In the data rows, the value 50 means zero.
Some points, each followed by its number:
[77 54 53 26 30 44 54 19 43 53 45 28 61 58 49 38 53 57 39 51 69 41 89 68 61 48 67 44 65 50 76 47] 0
[95 70 40 7 22 46 53 66 23 59 72 36 39 25 56 81 39 35 47 42 28 50 71 45 55 27 0 54 60 57 55 35] 1
[40 72 40 58 64 54 48 41 48 35 27 72 62 56 42 30 47 48 51 35 49 27 58 43 49 49 45 48 50 40 57 52] 2
[27 64 74 76 52 59 57 60 53 93 61 44 60 32 70 42 35 38 53 46 60 59 58 61 39 69 47 70 18 41 70 57] 3
[46 64 47 76 52 41 28 61 57 72 60 52 53 41 44 40 52 50 42 41 47 50 47 54 56 72 55 48 56 59 47 60] 4
[54 68 45 61 52 50 40 70 51 75 48 41 63 47 49 35 60 54 50 42 44 69 55 51 51 68 60 58 64 39 47 43] 5
[31 35 61 51 35 51 40 89 64 45 74 43 49 78 48 45 40 64 60 40 28 52 39 40 54 49 40 57 19 65 13 18] 6
[44 67 43 35 59 59 72 43 41 21 31 55 57 67 49 49 49 41 61 50 55 41 63 47 45 29 54 40 58 30 61 34] 7
[34 36 37 45 64 49 43 54 31 49 57 55 57 51 53 51 49 46 67 42 44 43 41 48 50 43 11 40 53 81 69 60] 8
[42 50 54 54 44 55 56 46 48 61 46 45 44 47 47 34 48 50 51 43 47 40 73 49 60 49 43 47 39 55 48 55] 9
[42 38 62 48 49 53 60 77 44 33 56 55 39 51 41 52 52 49 82 58 39 67 25 39 37 37 67 52 59 45 57 32] 10
[49 64 61 64 52 47 53 56 64 92 72 47 56 40 63 42 44 48 42 55 57 76 31 52 45 69 71 66 42 42 50 52] 11
[52 74 42 42 65 45 62 68 35 28 48 31 59 66 49 39 43 44 49 44 50 71 49 57 70 45 56 44 79 42 66 29] 12
[39 66 40 48 64 57 51 39 46 45 33 71 64 59 47 40 48 45 55 42 58 37 59 49 46 47 48 53 47 38 58 50] 13
[47 46 64 54 51 44 53 53 67 37 41 45 37 60 62 35 40 53 47 53 55 42 45 63 55 62 73 62 33 28 32 35] 14
[64 43 57 54 44 40 44 41 63 52 52 55 49 64 47 55 66 53 34 49 61 60 39 57 42 66 77 62 43 36 50 58] 15
[51 84 39 57 59 53 53 40 49 56 42 58 70 59 52 32 52 55 50 36 52 41 63 52 50 54 60 54 58 37 49 43] 16
[14 18 51 43 77 56 39 54 53 39 52 71 56 58 37 58 53 57 72 62 43 34 27 43 46 43 13 41 30 85 61 60] 17
[48 74 51 84 53 41 29 56 59 77 56 47 48 41 48 31 42 52 37 37 50 50 52 56 63 82 58 55 51 56 39 60] 18
[34 71 57 27 75 50 48 86 51 71 10 36 74 79 35 28 86 38 61 77 75 97 37 36 12 33 71 54 93 20 61 44] 19
[29 7 68 70 28 51 55 62 73 39 54 41 34 49 34 55 43 55 59 42 30 36 40 36 38 49 38 46 22 65 36 44] 20
[43 49 50 54 43 57 52 53 47 66 52 42 47 48 49 39 53 51 51 44 42 40 81 48 63 48 41 46 36 61 53 55] 21
New points follow, each followed by the numbers of its five nearest points above by angle, nearest first.
[72 79 36 49 56 56 36 57 42 36 65 18 57 72 57 43 24 41 21 32 61 79 64 56 63 56 77 34 69 57 63 48] 12 0 5 16 18
[49 68 43 41 55 54 61 46 42 29 38 52 59 62 51 52 50 42 55 47 55 46 58 51 46 39 52 42 58 35 60 39] 7 13 12 2 16
[64 14 74 37 25 54 61 50 61 54 65 38 36 39 50 51 43 55 55 62 47 59 61 25 52 46 60 42 24 57 53 56] 20 21 6 9 10
[51 62 53 25 37 52 69 34 52 46 49 59 69 54 54 34 59 56 28 61 66 57 70 57 43 34 70 49 58 33 35 56] 0 7 16 19 15
[99 74 23 16 53 43 36 51 13 61 81 34 56 35 57 91 62 33 38 48 37 41 88 67 57 30 12 36 76 58 82 43] 1 0 8 12 21
[61 47 48 51 47 47 36 44 47 44 47 60 44 63 46 57 67 52 46 51 63 54 44 62 46 64 67 55 50 42 68 61] 15 0 19 14 4
[64 49 49 38 59 40 46 41 48 38 60 55 50 58 45 58 56 47 42 57 54 66 24 53 40 41 70 44 60 46 57 58] 15 19 10 12 11
[0 45 39 59 95 53 60 98 35 22 27 29 30 46 99 1 53 79 91 65 41 0 54 90 99 99 23 71 20 32 59 0] 14 6 9 2 21
[37 42 38 47 63 54 44 52 29 54 58 51 53 45 56 52 47 46 69 44 45 47 45 52 55 43 12 38 56 80 74 60] 8 17 1 21 9
[27 19 63 51 45 47 49 64 68 70 54 34 41 36 45 59 26 52 63 44 38 58 53 39 54 46 54 70 39 65 31 65] 20 6 3 21 9
[96 66 43 22 20 43 54 62 28 62 69 36 35 30 54 84 44 34 46 41 26 50 78 51 54 29 15 53 59 45 53 29] 1 0 21 12 8
[39 30 54 44 34 49 45 53 55 45 56 56 49 23 50 58 47 46 58 74 57 72 9 29 52 63 52 52 61 52 47 57] 10 11 17 20 15
[99 90 21 13 48 40 40 52 4 58 84 31 50 30 59 98 57 27 36 42 34 40 96 67 61 27 4 33 76 56 85 39] 1 0 12 8 21
[51 68 31 59 62 60 55 53 63 74 75 44 40 55 43 59 46 54 42 57 32 71 10 44 42 45 68 62 50 66 35 39] 11 6 4 5 10
[97 71 42 5 30 41 56 72 19 58 70 36 44 26 53 88 39 34 54 49 26 49 72 49 59 28 0 52 69 55 52 24] 1 12 8 0 21
[59 38 67 31 22 34 52 47 51 50 48 35 33 53 40 44 46 55 53 52 54 43 54 50 63 51 62 53 48 55 60 39] 0 14 20 9 1
[49 69 43 31 59 58 73 36 40 24 28 57 64 70 53 45 47 39 61 51 58 37 71 49 43 32 57 43 57 27 66 35] 7 13 2 16 12
[50 49 60 48 51 40 57 52 68 29 44 48 43 66 57 33 42 51 50 59 56 43 44 66 56 54 85 64 38 17 23 23] 14 15 6 7 10
[53 45 59 51 45 42 53 53 68 32 41 49 40 59 63 39 44 50 49 59 55 44 44 64 57 55 81 63 40 17 28 29] 14 15 6 10 7
[27 18 53 87 44 36 56 28 81 24 37 50 39 60 32 60 42 32 29 31 50 15 25 44 41 57 26 50 16 63 41 60] 20 17 6 14 2
[68 53 57 50 47 46 39 40 54 52 45 65 48 63 42 51 63 55 38 48 61 54 50 61 46 67 66 58 44 42 54 60] 15 0 14 18 11
[93 69 38 17 31 44 53 60 21 51 63 40 42 32 55 85 42 33 47 38 31 48 70 53 53 24 0 50 63 54 52 32] 1 8 12 0 21
[54 41 64 39 52 40 61 52 68 21 35 52 39 70 66 32 42 49 58 64 60 41 48 68 53 48 93 66 37 6 23 17] 14 15 7 10 6
[67 46 52 57 44 46 39 37 54 52 50 59 40 59 43 57 64 53 38 47 65 55 45 60 49 69 65 53 43 46 63 65] 15 0 4 18 11
[64 46 53 50 47 46 41 40 53 49 47 58 46 59 46 57 62 52 43 52 62 57 46 56 46 60 67 54 46 42 59 60] 15 0 11 14 19
[97 70 41 12 27 41 54 68 21 60 71 37 42 28 55 84 43 33 46 42 25 52 73 50 54 26 1 55 64 51 54 29] 1 8 12 0 21
[37 33 37 50 64 51 42 45 37 49 61 54 53 51 52 52 50 52 70 45 37 36 42 42 53 41 10 36 51 86 66 64] 8 17 21 20 1
[50 51 49 54 57 47 55 54 50 49 64 45 41 54 47 55 53 49 53 55 42 58 43 44 51 49 68 47 54 47 46 46] 10 11 12 15 6
[50 73 63 62 55 38 58 40 60 46 42 50 32 50 49 33 26 44 36 47 61 59 31 47 61 50 71 51 47 42 22 55] 14 18 11 15 16
[74 48 52 54 48 45 36 32 54 53 41 58 45 63 45 58 72 52 35 48 66 58 49 60 43 62 76 63 43 36 65 65] 15 0 11 14 19
[53 64 51 56 59 47 50 41 58 61 54 50 62 56 44 39 58 53 46 47 51 48 47 55 47 52 63 54 48 47 44 51] 16 11 18 5 15
[86 67 46 13 31 40 57 69 24 57 64 36 40 29 53 81 43 33 51 44 25 50 71 46 59 26 3 57 58 48 51 27] 1 12 8 21 0
[57 62 43 69 52 48 54 41 50 44 55 45 55 51 47 49 63 54 43 43 55 48 76 52 63 55 55 41 56 47 78 52] 0 16 21 12 2
[48 61 41 34 66 55 68 43 39 27 43 47 54 70 53 54 56 44 62 55 49 47 66 50 47 22 74 45 61 25 57 36] 7 12 13 19 16
[40 66 46 43 59 57 73 45 38 22 34 54 55 64 47 47 45 41 62 47 52 38 54 48 43 28 58 38 55 32 60 33] 7 13 2 12 16
[52 40 39 41 58 48 39 39 49 55 35 48 64 49 50 51 50 49 39 49 53 48 68 63 49 50 43 54 52 53 52 61] 0 13 21 2 9
[55 71 60 57 54 40 57 39 54 43 45 50 36 52 53 39 35 46 39 52 61 52 38 55 57 51 68 50 48 40 29 52] 14 18 15 11 16
[46 47 61 53 51 50 57 69 45 35 49 56 40 52 40 48 51 45 69 53 46 61 36 44 41 43 68 50 56 45 57 41] 10 19 12 7 20
[99 72 27 15 45 44 36 55 11 60 76 33 49 29 63 85 53 32 40 44 38 44 93 60 61 28 6 37 71 62 84 50] 1 0 8 21 12
[69 34 40 42 45 50 39 31 52 54 46 48 64 49 63 59 88 54 40 56 67 48 87 59 57 37 62 42 47 50 65 74] 0 15 21 9 13
[38 37 39 53 64 48 45 46 32 49 62 55 51 48 57 53 46 47 65 44 42 44 37 46 54 42 12 33 46 83 66 62] 8 17 21 1 20
[44 40 61 48 55 53 57 76 43 34 50 55 42 54 35 48 46 50 76 52 41 64 31 37 40 41 60 44 58 59 62 41] 10 17 19 20 6
